Here are some numbered points:
tensor([ 21.,  -3.,  46.,   3.,  54., -38.,  23.,  19., -12.,  17.,  32.,  -2.,  -4.,   2.,  15.,  -6.]) 0
tensor([  2., -31.,   6.,  -3.,  -1.,  13.,   6.,  26., -33.,   1.,  19.,  44., -26.,  16.,  -8.,  -7.]) 1
tensor([-11., -26.,  25.,  18., -23., -26.,  18.,  12., -27.,  68., -60.,  33.,   1., -16.,  75.,  -3.]) 2
tensor([  8.,  30., -17., -31.,  25., -18.,  45., -59.,  26., -40.,  -7., -21.,  47.,  -4.,   0.,   6.]) 3
tensor([-22., -45.,  68.,   3., -15.,  16.,  26.,  20.,  -8.,  -8., -17.,   4., -21.,  23.,  56.,  23.]) 4
tensor([  9., -18.,  23., -31.,  -2.,  29., -37.,  17.,  22., -24.,  16.,   3.,  -7.,  19.,  25.,  26.]) 5
tensor([-35., -24., -48.,  23., -47.,  48., -48.,  28., -20., -54.,  27.,  -9., -53.,  35., -91.,   0.]) 6
tensor([ 41.,  53., -63.,  47.,  27., -31., -33., -47.,  40.,   3.,  33.,  -2.,  37., -21., -44.,   8.]) 7
tensor([-54.,  21.,  71., -73., -10.,  15.,  16.,  48., -62.,  19.,  -9., -15.,  25.,  15.,  21., -42.]) 8
tensor([  0.,   4., -32.,  57., -17., -56., -61.,  35.,  -6.,  18.,  17., -39., -21.,  39., -76., -31.]) 9
tensor([ 38., -55., -37., 107., -35., -65.,  -9.,  -9.,   4.,  14., -10.,  69.,  -9.,  -1., -14.,  13.]) 10
tensor([ 23., -10., -29.,  31.,  -2., -39.,  48., -32.,   4., -22., -10.,  22.,  10.,  23.,  -6.,   3.]) 11
tensor([  3.,  -8., -18., -17.,  -6.,  35.,  15., -24.,  -2.,  -2.,   6.,  28.,  16., -15.,  13., -13.]) 12
tensor([-30.,   2.,  67., -56., -51., 103.,  33.,  25., -29.,  17., -24., -15., -13.,  -9., 103.,  20.]) 13
tensor([  8.,   8.,  54.,  -9.,  44., -30.,  16.,  22., -11.,  -1.,  36., -17.,  -6.,   7.,  12.,   5.]) 14
tensor([  4., -37., -38.,  51., -46.,  -3., -16., -26.,  25.,  40., -51.,  20.,  -8., -14.,  35.,  16.]) 15
tensor([ -2.,  16., -28.,  52.,  -7., -55., -59.,  31.,   0.,  23.,  14., -34., -24.,  35., -84., -38.]) 16
tensor([  9.,  17., -21., -17.,   6.,   8.,  19., -69.,  40.,  -4., -38.,  46.,  43., -61.,  59.,  45.]) 17
tensor([-12., -42.,  -8.,   0., -20.,   3.,  11.,  14., -24.,  40., -38.,  31., -18.,  -1.,  28.,  -6.]) 18
tensor([ 18.,  -7.,   6., -26.,  44.,  20.,  20.,  -7.,  10., -22.,  46., -22.,  -4., -14.,  -4.,  19.]) 19
tensor([-35.,  11.,  11.,  14., -52.,  41., -40.,   7.,   6., -41.,  14., -35.,  -5.,  52.,  -9.,  14.]) 20
tensor([ 47.,   0., -28., -63.,  39.,  30.,   2., -56.,  48.,  -5.,  23.,  20.,  23., -60.,  42.,  42.]) 21
tensor([ 21.,   6.,  18., -34.,  63.,   3.,  25.,   3.,   0.,  -9.,  37., -30.,  -2., -30.,   1.,   8.]) 22
tensor([ -1.,  -6.,   5.,  10.,  -8., -22.,  -1.,   7., -20.,  18.,   0.,  36.,  10.,  22.,  -1., -36.]) 23
tensor([-29.,  34.,  71.,  20., -20., -52., -78.,  56.,  23., -27., -20., -47., -26.,  29., -50.,  -7.]) 24
New points follow, each followed by the numbers of its five nearest points above, nearest first.
tensor([ 25., -13., -52.,  21.,   8., -34., -11.,   3., -11.,  43.,  -1.,  19.,  -9., -24., -26., -22.]) 23 18 11 1 12
tensor([-58.,  -8.,  41., -12., -30.,  15.,  -2.,  33.,   4., -89., -33., -52., -23.,  85., -26.,  -4.]) 20 24 5 4 6
tensor([ -2., -23., -53.,  26., -39., -21.,  27., -15.,  -6., -69.,   0.,   6., -11.,  59., -45.,   1.]) 11 6 20 23 1
tensor([ 28., -57., -45.,  81., -21., -39.,  24., -19., -22.,  58., -15.,  99.,   8., -17.,   8., -18.]) 10 15 18 23 11
tensor([ 40.,  15.,  -4., -63.,  42.,  17., -15., -47.,  59., -19.,  18.,   3.,  23., -51.,  41.,  33.]) 21 17 19 22 3
tensor([ 49.,  54., -78.,  49.,  28., -31., -30., -53.,  34.,  -2.,  42.,  -2.,  46., -30., -54.,  13.]) 7 11 3 19 12
tensor([ 14.,  16., -18., -23.,  23., -32.,  45., -49.,  14., -43.,  -1., -12.,  42.,   5.,  -1.,  13.]) 3 11 19 12 22
tensor([  9., -27., -16., -16.,  -9.,  23.,   8., -20., -13.,  19.,  -4.,  56.,  25., -26.,   6.,   2.]) 12 18 23 1 11
tensor([ -6.,  18.,  30.,  39., -56.,  28., -15.,  29.,  -2.,   7.,  -3., -35., -22.,  23.,  28.,  19.]) 20 4 5 18 23
tensor([ 40.,  57., -71.,  40.,  30., -28., -28., -59.,  40.,   5.,  27.,  -2.,  41., -41., -39.,  14.]) 7 3 11 12 19
tensor([  7.,   3., -25.,  -1.,  11., -32.,  -8.,  13., -16.,  29.,  -1.,  -9.,  -2., -13., -24., -21.]) 23 1 0 12 18
tensor([-53.,  12.,  82., -77.,  -9.,  17.,  29.,  56., -74.,  31., -13.,   1.,  21.,   9.,  35., -51.]) 8 13 4 14 23
tensor([ 11.,   6., -23., -20.,   7.,  20.,  19., -64.,  31.,   1., -34.,  55.,  40., -62.,  61.,  42.]) 17 21 12 3 15
tensor([-27.,   2.,  49., -54., -48., 103.,  41.,  15., -30.,  20., -25.,  -4.,  -7., -12., 107.,  20.]) 13 4 8 18 12
tensor([-26., -14.,   7.,   0., -14.,  19.,  24.,  40., -61.,  16.,  10.,  43., -22.,  33., -13.,  -2.]) 1 23 18 12 4
tensor([ -9.,  31.,  16.,  40., -43.,  40., -50.,  24.,  19.,  -8.,  23., -64., -15.,  42., -18.,   4.]) 20 5 24 9 16
tensor([  3.,  16.,  19., -14.,  -2.,  -2., -32.,  26., -13.,  15.,   1.,  -4.,   8.,   2., -14., -26.]) 23 1 14 5 12
tensor([-11., -46.,  48.,   8.,  -7.,  11.,  43.,  16., -14.,   5., -17.,  23., -24.,   9.,  66.,  25.]) 4 18 2 1 5
tensor([  2., -20., -21., -17.,  -8.,  41.,  13., -17., -10.,   2.,   6.,  32.,  10., -14.,  23., -18.]) 12 1 18 23 5
tensor([-33.,   7.,  26., -43.,  17.,   1.,  -3.,  43., -37.,  27., -15., -26.,   0.,   3.,  15., -26.]) 8 14 23 18 0
tensor([ 43.,   2., -11., -59.,  40.,  23.,  -5., -50.,  50.,  -6.,  15.,  23.,  22., -54.,  46.,  35.]) 21 17 19 12 22
tensor([ 27., -16., -47.,  35.,   0., -52., -16.,   5., -19.,  51.,   1.,  19., -15., -17., -26., -24.]) 23 18 10 11 16
